In the rows, zero is written as 128.
One turn moves each row of this set onto another row. After a few examples, where does it send each row asked below?
Q_668: [120 109 145 110 121 130 126 139 135 117 104 136]
Q_335: [135  99 121 125 143 129 120 129 140 151 112 144]
Q_729: [170  96 155 129 107 134 139 131 150 148 105 129]
Q_927: [115 163 128 112 117 125 172  99 148 149 108 136]
Q_224: [120 177 116 110 117 123 136 111 134 160 107 146]
Q_735: [157 182 136 175 124 129 141  91 128 144 118 122]
Q_109: [143 187 136 174  99 138 151 111 133 134 109 129]
Q_258: [121 169 111 138 133 167 137 153 141 147 108 143]
Q_215: [139  99 131 115 140 120 131 117 135 137 116 135]
Q_229: [175 191 127 163 114 153 136 128 155 124  92 120]
Q_647: [180 161 134 168 122 146 145 144 146 103 108 128]
Q_578: [186 181 126 156 130 146 149 107 153 125 103 108]
Q_567: [121 104 114 128 106 130 121 124 136 147  97 129]
Q_248: [140 154 109 141 156 162 143 133 157 164 116 141]
Q_131: [143 185 136 181 109 142 147 109 140 146 109 133]
Q_926: [117 112 134 118 112 123 110 113 134 134  94 123]
Q_105: [123  99 131 125 118 123 129 104 147 146  97 126]
Q_168: [188 164 142 168 145 134 128 127 152 118 109 130]
Q_509: [124 105 126 131 130 133 115 139 145 149 102 151]
Q_959: [179 160 135 174 127 146 144 144 156 111 104 134]
Q_887: [177 183 120 169 123 150 139 121 156 133  97 121]
Q_404: [130 101 142 108 130 124 131 123 129 118 112 129]
Q_110: [114 181 134 110 116 123 136 108 145 150  99 147]
Q_752: [173 109 134 128 103 132 121 149 131 153 105 132]
Q_350: [144 157 143 109 164 145 153  99 139 120 120 113]
Q_268: [117 111 140 122 118 133 119 146 139 134 100 148]
Q_686: [182 187 136 153 121 147 146 112 152 114 100 107]
Q_808: [169 117 144 124 108 129 107 146 130 145 101 134]
Q_183: [164 108 172 126 113 132 122 129 150 140  98 130]
Q_526: [152 185 134 180 119 134 141  96 138 148 113 130]
Q_679: [124 104 140 120 120 120 122 104 141 136  93 123]
Q_809: [157 183 137 165 111 131 146  94 121 132 119 114]
Q_980: [195 166 136 161 139 133 131 128 142 109 111 124]
Q_720: [131 173 149 107 139 149 141 122 130 105 114 118]
Q_525: [113 171 144 113 116 126 155 103 153 147 100 140]
Q_322: [186 162 141 173 140 141 136 136 161 119 102 135]
Q_443: [172  98 138 133 109 135 138 140 139 152 110 129]
Q_580: [122  96 119 128 115 129 129 116 141 149  96 128]
Q_164: [185 179 122 163 131 151 146 113 155 135 101 116]
Q_397: [173 194 136 158 114 149 140 120 153 113  94 113]
Q_276: [148 152 123 129 172 151 155 101 151 153 123 125]
Q_63: [187 164 133 164 126 139 137 140 139 104 113 125]
Q_275: [125 162 113 110 117 124 173 105 137 154 112 136]
Q_966: [125 170 104 111 122 123 153 110 133 163 112 141]
Q_997: [165 114 163 121 109 128 108 134 140 140  98 132]
Q_813: [117 111 124 121 106 123 110 125 132 141  95 130]
Q_263: [121 176 134 121 123 159 132 151 128 116 105 127]
Q_603: [149 186 133 169 103 136 152 106 123 126 116 120]

Q_224 moves to Q_966
Q_350 moves to Q_720
And these:
Q_959 moves to Q_322
Q_578 moves to Q_686
Q_926 moves to Q_813
Q_183 moves to Q_997
Q_668 moves to Q_268
Q_603 moves to Q_109

One turn moves each row of this set onto another row. After a few examples, where does it send each row asked below?
Q_806: [148 138 130 128 103 134 167 135 128  87 122 134]
Q_646: [157 116 113 138 159 143 142 134  89 135 149 107]
Q_788: [127 136 125 127 109 151 133 144 116  95 169 133]
Q_425: [118 126 135 146 104  98 131  92 153 110 115 115]
Q_490: [133 114 128 141 121  80 116  89 141 122 135 112]
Q_274: [153 132 126 145 133 152 148 164 137  94 137 115]
Q_726: [145 136 119 135 130 159 163 149  99 112 126 120]
Q_132: [113 146 136 133 111 174 145 126 132 102 144 113]
Q_787: [122 128 132 140 114 100 122 122 138  95 111 145]
Q_571: [166 124 118 141 145 138 134 166 133 105 157 117]
Q_773: [113 132 140 149 122 116 125 102 149 109  94 127]
Q_128: [169 117 120 147 162 142 129 146 137 120 157  95]
Q_870: [118 160 158 146 132 155 156 128 128 124 137 134]
Q_730: [121 126 133 154 133  99 127  78 148 124 113 109]
Q_311: [129 118 148 145 143 172 144  83 125 116 126 100]
Q_432: [140 139 141 140 121 156 165 103 145 110 106 100]
Q_940: [132 120 126 143 124  73 118 107 129 107 138 134]
Q_283: [144 101 139 136 160 145 122  86 109 128 156 100]
Q_189: [138 121 121 126 133 136 112 132 111 116 189 119]
Q_967: [139 138 148 142 166 130 127 110 118 150 168 115]
Q_933: [114 136 140 152 114 100 138  94 150 106 105 124]
Q_934: [168 118 120 119 121 106 142 138 109 100 156 136]
Q_655: [142 141 143 133 154 119 129 135 105 135 177 138]
Q_37: [148 133 129 153 142 166 149 148 151 108 128  99]
Q_450: [174 106 117 126 152 110 131 107 116 130 162 102]
Q_547: [127 156 149 135 130 130 147 146 114 117 156 150]
Q_219: [134 112 127 145 147  90  99  93 137 129 130 117]
Q_95: [140 135 124 144 140 171 165 128 110 128 117 100]
Q_6: [149 123 119 143 154 162 150 123 103 142 132  93]
Q_362: [135 119 137 125 116 137 144 135 101  84 151 146]
Q_122: [158 119 130 138 151 142 145  86 139 139 129  81]
Q_296: [153 122 115 134 139 144 151 153  90 118 144 123]
Q_472: [121 122 136 153 142 112 111  85 147 127 108 109]
Q_591: [123 118 133 148 118  96 122  83 150 123 120 108]
Q_746: [132 119 126 147 138  81 113  86 135 127 136 113]
Q_71: [120 127 147 138 117 168 156 109 120  90 123 129]
Q_990: [123 152 156 153 154 153 144 102 131 147 140 111]
Q_995: [123 123 133 141 103  88 129 104 144 105 126 130]
Q_557: [156 124 126 150 158 157 137 136 144 121 138  86]
Q_535: [121 136 136 141 133 177 132 101 137 126 149  89]
Q_78: [119 133 129 143 112  88 132 112 136 100 117 139]
Q_329: [151 100 126 126 142 126 123 114  93 105 173 129]
Q_54: [134 116 125 134 131  80 105 118 130 107 131 140]
Q_766: [135 122 124 131 146 153 113 106 121 136 178  90]
Q_330: [129 116 129 141 108  79 121 104 140 111 134 126]

Q_432 moves to Q_122
Q_472 moves to Q_219
And these:
Q_95 moves to Q_6
Q_788 moves to Q_132
Q_362 moves to Q_71
Q_967 moves to Q_655
Q_933 moves to Q_730
Q_128 moves to Q_571
Q_425 moves to Q_591

One turn moves each row of this set onto another row. After a few examples, where does it send each row asked below?
Q_622: [143 143  99 135 110  86 103 138 140 168 129 165 157 153 137 111 116 155
 119 131 109]
Q_317: [170 145  94 155 110  95 115 113 127 146 164 134 149 154 155 133 106 148
 173 117  96]
Q_134: [156 159 124 146 149 120  86  86 141 161 126 109 133 101 125  96 134 168
 125 149 117]
Q_880: [126 121 113 133 137  78 117  88 163 188 159 124 135 164 132 151 122 167
 117 139 100]
Q_161: [148 164  92 135 141  95 145 124 153 144 137 116 136 166 143 126 111 162
 110 139 128]
Q_899: [122 120 116 161 134  63 133  94 145 164 140 156 158 158 114 151 121 163
 125 125 127]
Q_516: [158 151 110 160 143 108  60  89 140 148 135 123 135 133 135  91 122 152
 128 148  96]
Q_900: [143 137 104 118 144  89 146  97 135 136 124  96 107  98 139 143 117 153
 133 152 153]
Q_641: [170 141 114 141 141  80  74 122 103 158 166 112 120 160 159 161 129 145
 141 110 103]
Q_758: [121 154 116 143 132  70 118  82 106 143 104 101 137  96 164 151 148 155
 137 109 150]
Q_478: [173 145 102 152 126  84 125 101 105 123 143 101  98 150 160 138  92 135
 140 133 123]
Q_117: [139 145 110 110 158  87  98 134 147 177 153 119 148 145 136 158 156 169
 122 123 120]
Q_793: [153 130 118 150 125  38 121 119 113 150 119 122 158  96 117 119 129 151
 127 115 146]
Q_895: [138 142  93 120 130 103 140 116 161 162 146 136 167 116 130 135 133 169
 159 137 125]
Q_372: [126 139 120 124 151  49  96 112 145 139 138 123 111  95 122 164 166 167
 146 144 129]
Q_321: [128 140 115  96 109  83 114  85 132 137 119 119  95 113 142 155 141 161
 147 141 155]
Q_849: [157 140 115 161 123  39 119 129 118 152 126 129 171 121 120 113 127 153
 117 107 137]
Q_533: [137 180 102 164 120  68  85  86  97 118 151 127 102 148 156 138 141 140
 145 124 105]
Q_588: [143 166 112 166 121  71 105  92  93 140 121 108 140 145 181 145 131 146
 133  92 127]
Q_689: [122 102 124 155 133  58 133  74 127 153 131 139 133 112 113 164 122 151
 144 134 144]
Q_770: [142 147 112 144 152 108  71  87 151 154 126 120 137 108 123  94 134 161
 125 157 109]
Q_334: [129 118 111 111 119  82 112 113 130 162 111 145 134  79 124 129 126 150
 138 151 141]
Q_211: [137 162 108 146 146  52  89 134 154 144 154 139 136 161 131 149 157 173
 128 127 101]
Q_264: [158 123 104 131 117  92 121  91 118 142 149 117 127  83 144 147 117 144
 189 134 127]
Q_778: [144 111 122 181 121  56 117  82 111 147 147 145 131 155 128 158 104 141
 145 116 119]
Q_315: [166 166 121 161 142 119  78  92 133 158 136 112 132 130 133  92 122 163
 123 138 102]
Q_368: [110 165 109 129 136  71 104  77 119 126 131 120 102  88 135 146 163 153
 143 145 138]
Q_803: [155 151 110 130  92  79  94  92 109 126 140 126  92 169 163 148 116 147
 151 119 123]
Q_623: [164 134 118 165 116  35 111 119  99 142 127 121 153 112 126 117 118 142
 130 107 136]
Q_108: [126 101 123 126 136  71 113  67 144 181 149 108 112 116 131 165 121 154
 138 149 118]
Q_477: [168 155 125 157 142 115  75  79 120 152 132 104 116 101 134  99 122 155
 135 142 111]
Q_239: [111 192  96 139 137  79 108 107 145 141 141 141 136 153 136 130 162 167
 117 134 116]
Q_463: [164 123 112 149  95  73  85 110  91 145 132 146 114 121 150 126  99 126
 152 130 114]
Q_180: [119 173 107 145 134  77 123 102 132 154 111 115 165 140 163 139 152 168
 114 100 139]
Q_631: [148 121 121 109 154  79  89 107 113 161 147  99 111  94 143 175 148 150
 151 130 134]
Q_513: [148 113 121 152 123  70 101  73 126 173 165 114 109 160 146 159 103 146
 139 130  93]
Q_91: [157 143 120 159 134  45  72 110 110 124 154 123  98 132 144 163 142 146
 159 124 102]
Q_284: [127 165 103 107 109  88 117 110 156 147 131 140 128 175 144 136 141 175
 123 129 131]
Q_113: [155 140 114 155 144 105  61  76 129 145 130 115 121 103 131  99 123 147
 140 153 106]

Q_778 moves to Q_689
Q_264 moves to Q_895
Q_108 moves to Q_880
And these:
Q_284 moves to Q_803
Q_793 moves to Q_849
Q_134 moves to Q_315
Q_180 moves to Q_588
Q_463 moves to Q_334
Q_631 moves to Q_117
Q_239 moves to Q_533
Q_900 moves to Q_161
Q_770 moves to Q_516
Q_372 moves to Q_211

